In the rows, 128 means zero.
Each path below is one point turned by a fixed rotation once a step. After each direction that follows a path, write how fast that rotation turns it, in deg/step (0 if it stays still).
Each turn is a multiple of 5 degrees from 10 to 175, or 0.
Each row of a path follows its step; steps can be skipped.
Rotation 1:
step 10: [140 130 124 125 131 126 131 142 137 126 125 132 129 124 120 132 117 120
 127 123 127 136 141 128 129 121 125 136 135 131 133 127 135 126 129 126
 122 132 124 115 129 138 125 125 127 121 128 126 134 129 130 131 131 128
 130 129 131 131 126 130 121 138 136 128 121]
step 12: [120 121 128 136 136 125 117 129 128 135 126 131 132 121 125 133 115 134
 128 136 133 125 130 135 120 133 125 130 128 119 136 115 130 119 124 125
 124 123 122 122 128 130 122 138 130 132 121 132 129 125 125 123 132 128
 117 126 124 122 127 124 123 133 125 127 129]
step 13: [127 129 124 122 131 116 117 126 125 129 130 129 125 131 117 123 108 128
 135 128 133 130 136 133 123 130 133 122 131 122 131 126 129 133 130 132
 122 128 118 126 124 141 118 126 132 129 130 131 132 128 121 129 137 126
 132 134 131 133 126 131 133 135 130 124 129]
step 21: [123 126 122 144 121 119 120 136 121 129 125 128 135 123 126 137 126 132
 115 131 133 118 135 132 124 119 132 126 129 122 134 124 128 128 111 120
 130 128 129 124 128 130 130 130 133 133 125 126 127 127 128 126 131 126
 125 123 131 123 122 121 129 126 127 128 120]
step 22: [123 124 121 139 127 118 127 136 127 128 122 126 125 128 126 121 113 119
 127 121 132 127 133 130 122 124 141 121 124 124 139 122 129 127 125 130
 118 125 130 130 128 142 131 126 130 122 130 123 129 128 131 131 134 122
 125 129 120 129 137 128 133 128 135 126 125]
step 25: [133 127 122 131 128 118 128 119 123 132 121 133 119 126 120 131 117 131
 129 131 124 127 131 131 123 128 122 123 122 132 131 119 120 119 129 131
 125 125 136 123 128 140 130 128 136 131 123 136 130 134 123 124 123 123
 134 125 121 126 136 117 124 134 138 125 126]
step 29: [129 138 121 128 139 133 133 135 122 127 129 122 124 126 130 123 109 121
 123 132 135 122 133 129 125 132 132 131 125 121 123 127 115 128 125 133
 122 126 120 126 130 122 128 122 132 134 123 135 130 125 131 124 128 131
 139 135 128 130 124 128 123 135 130 132 125]
step 31: [131 135 132 128 133 114 135 132 130 130 124 131 129 127 118 125 115 127
 123 131 127 130 130 124 126 126 126 123 138 125 144 122 133 122 123 127
 123 126 128 133 127 134 128 126 140 129 140 127 136 128 129 128 134 132
 129 124 133 136 138 124 131 124 134 129 120]
Speeds:
[128 129 128 128 128 125 127 127 127 127 128 128 129 127 130 127 129 126
 128 128 128 129 128 127 128 126 128 126 128 130 129 126 131 131 129 126
 126 128 129 128 128 129 128 126 127 128 127 130 125 127 127 131 128 131
 128 130 128 129 130 128 127 129 126 128 127] => 85
[127 128 129 129 129 128 124 128 128 129 127 128 124 127 127 129 129 130
 129 130 126 126 128 126 128 130 127 129 129 129 127 130 126 130 129 127
 126 127 129 129 126 130 129 127 126 126 129 128 126 127 128 128 128 126
 129 129 128 129 128 126 129 128 129 128 129] => 35
